In the data rows, zero lies at 4.5, halfway between 4 and 5.
Some points, one per row:
[6 8 9 2 7 3 0 4 8 5 6 7 2 3 6 4]
[5 1 4 5 3 3 8 5 3 3 3 4 5 5 4 5]
[5 1 5 5 3 3 8 5 3 4 4 3 6 5 4 5]
[4 1 3 5 3 3 8 5 3 3 4 4 6 5 4 2]
[6 7 8 2 7 3 0 4 7 5 5 6 2 3 6 4]
[5 5 8 3 6 2 0 6 7 5 3 7 2 5 6 4]
[5 1 4 5 3 3 9 5 3 3 3 5 6 5 4 7]
[5 0 3 5 3 3 8 5 3 2 3 4 6 5 4 6]
[5 7 8 2 7 2 0 4 7 6 4 6 2 3 6 6]
[5 1 4 5 3 3 8 5 3 3 2 5 6 5 4 2]
[6 9 3 4 3 8 7 5 2 8 4 4 7 3 7 6]
[5 1 4 5 3 3 8 5 3 2 3 4 6 5 4 5]
[5 2 3 5 3 2 8 5 4 3 5 5 5 5 4 6]
[5 1 3 5 3 3 8 5 3 2 2 3 6 4 4 5]
[5 0 4 5 3 2 8 5 3 2 3 5 6 5 4 7]
[2 9 5 5 7 8 0 3 8 7 8 2 3 6 4 5]
[5 1 4 5 3 3 8 5 2 3 3 4 6 5 4 6]
[5 1 3 5 3 3 8 5 2 3 4 4 6 5 4 5]
[5 0 3 5 3 3 9 5 3 3 3 3 6 5 4 5]
[2 9 5 6 7 8 0 3 7 7 6 3 3 6 4 5]
[5 0 3 5 3 3 8 5 2 3 2 5 6 5 4 5]
[5 1 4 5 3 4 9 5 3 3 3 4 5 5 4 5]
[6 9 3 4 3 8 7 5 2 7 2 4 7 3 6 7]
[4 2 8 1 3 8 9 6 2 2 7 6 3 1 2 3]
[5 1 3 5 3 3 8 5 3 3 3 5 6 5 4 5]
[6 9 3 4 3 8 7 5 3 8 4 4 7 3 6 5]
[5 7 8 3 8 3 0 5 7 6 4 6 2 3 6 4]
Here are 12 more points, each followed by its number:
[2 9 6 5 7 8 0 3 7 7 7 4 3 6 3 2] 0
[4 1 2 5 3 3 8 5 3 3 5 6 6 5 4 4] 1
[5 0 2 5 3 3 9 5 4 3 3 4 6 5 4 5] 2
[4 0 3 5 3 3 8 5 3 3 4 4 5 5 4 5] 3
[4 2 3 6 4 3 9 5 3 3 4 3 6 5 4 7] 4
[5 2 4 5 3 3 8 5 3 2 6 5 6 5 4 2] 5
[5 0 3 5 3 3 8 5 3 3 4 4 6 5 4 3] 6
[5 1 3 5 3 3 8 5 4 4 3 4 6 5 4 5] 7
[5 1 4 5 3 3 8 5 3 2 3 4 5 5 4 4] 8
[4 1 3 5 3 3 8 5 3 3 5 5 6 5 4 6] 9
[2 9 6 5 7 8 0 3 7 7 8 4 3 6 4 4] 10
[2 9 6 5 7 8 0 3 7 7 7 3 3 6 4 3] 11
Which two of these numbered points are nearest to each point below, ignoring the 3 directions in which the first points spread most? Their numbers follow each, nearest first.
[5 8 8 2 7 3 0 5 7 5 4 7 2 3 6 6] > 4 7
[5 2 3 5 3 4 8 5 3 3 3 4 6 5 4 4] > 8 6
[6 9 2 4 3 7 7 5 2 8 5 5 7 3 6 4] > 1 6
[2 9 6 5 7 8 0 3 7 7 9 5 3 6 4 4] > 10 11
[5 7 9 2 7 3 0 5 7 6 3 7 2 3 6 4] > 7 8
[2 9 6 5 7 8 0 3 7 7 5 2 3 6 4 3] > 11 0
[5 1 4 5 3 3 8 5 4 3 3 5 6 5 4 4] > 7 2
[4 1 2 5 3 4 9 5 2 3 4 4 5 5 4 5] > 3 8
[4 3 7 2 3 7 9 6 2 2 9 6 3 1 2 4] > 10 11
[3 9 6 5 7 7 0 3 7 7 7 4 3 6 4 3] > 11 10
[5 0 4 5 3 4 8 5 3 3 4 4 6 5 4 3] > 6 8
[6 8 8 2 7 3 0 4 7 4 4 7 2 3 6 3] > 8 2
[2 9 4 5 7 8 0 3 7 7 6 4 3 6 4 2] > 0 11
[5 1 4 6 3 3 8 5 3 3 3 4 6 5 4 4] > 8 7
[5 1 4 5 3 3 8 5 4 2 5 5 6 5 4 6] > 9 4
[6 9 3 4 3 8 7 5 2 8 4 4 7 3 7 3] > 6 8
[5 1 4 5 3 3 9 5 2 3 5 5 6 5 4 6] > 9 3
[2 9 6 5 6 8 0 3 6 8 7 3 3 6 4 3] > 11 0
Here are 12 other points, each followed by its number:
[5 1 4 5 3 3 9 5 3 3 4 3 6 5 4 4] 0
[5 1 3 5 3 3 8 5 3 3 3 5 6 4 4 5] 1
[2 9 4 5 7 8 0 3 7 6 6 3 3 6 3 3] 2
[5 1 3 5 3 3 8 5 2 2 4 4 6 5 4 4] 3
[2 9 5 6 6 8 0 3 8 7 7 4 3 6 4 5] 4
[5 8 8 2 8 3 0 4 7 6 4 7 2 3 6 2] 5
[5 8 7 2 7 3 0 4 7 5 5 7 2 3 6 6] 6
[5 0 3 5 3 3 9 5 3 3 4 4 6 5 4 4] 7
[5 9 2 4 3 8 7 5 2 8 3 5 7 3 7 6] 8
[5 2 4 5 3 4 9 5 3 3 4 4 5 5 4 4] 9
[6 8 8 2 7 3 0 4 8 5 5 7 2 3 6 4] 10
[4 0 4 5 3 3 8 5 3 3 3 5 6 5 4 3] 11
The same question for these:
[2 9 5 6 6 8 0 3 7 7 6 4 3 6 4 5] > 4 9
[6 9 3 4 3 8 7 5 2 7 2 3 7 3 7 4] > 5 10
[6 7 8 2 7 3 0 4 8 4 6 7 2 3 6 4] > 10 3
[2 9 5 5 7 8 0 3 7 6 6 4 3 6 4 3] > 2 4
[5 2 4 5 3 3 9 5 3 3 5 4 6 5 4 4] > 0 9
[6 8 8 2 7 2 0 4 7 5 5 7 2 3 6 4] > 10 1
[4 1 3 5 3 3 8 5 4 3 4 4 6 5 4 4] > 7 0
[5 0 3 5 3 4 9 5 3 3 5 5 6 5 4 4] > 7 9
[5 1 3 5 3 2 8 5 3 3 4 5 5 4 4 5] > 1 7
[5 2 3 5 3 3 8 5 3 2 5 4 5 5 4 5] > 3 9
[5 1 4 5 3 4 9 5 2 3 3 4 5 5 4 5] > 9 0
[6 9 3 4 3 9 7 5 2 8 2 3 7 3 6 4] > 5 11
[5 1 4 5 3 3 8 5 3 3 4 5 6 5 4 3] > 11 7
[4 1 4 6 3 3 8 5 3 3 5 5 5 5 4 5] > 9 7
[6 8 8 2 8 3 0 4 8 5 3 7 2 3 6 3] > 5 10
[5 8 7 2 8 2 0 5 8 6 3 7 2 3 6 4] > 8 5
[5 2 4 5 3 3 8 5 3 3 5 4 5 5 4 3] > 9 0
[5 1 2 5 3 3 8 5 4 4 3 3 6 5 4 4] > 7 1
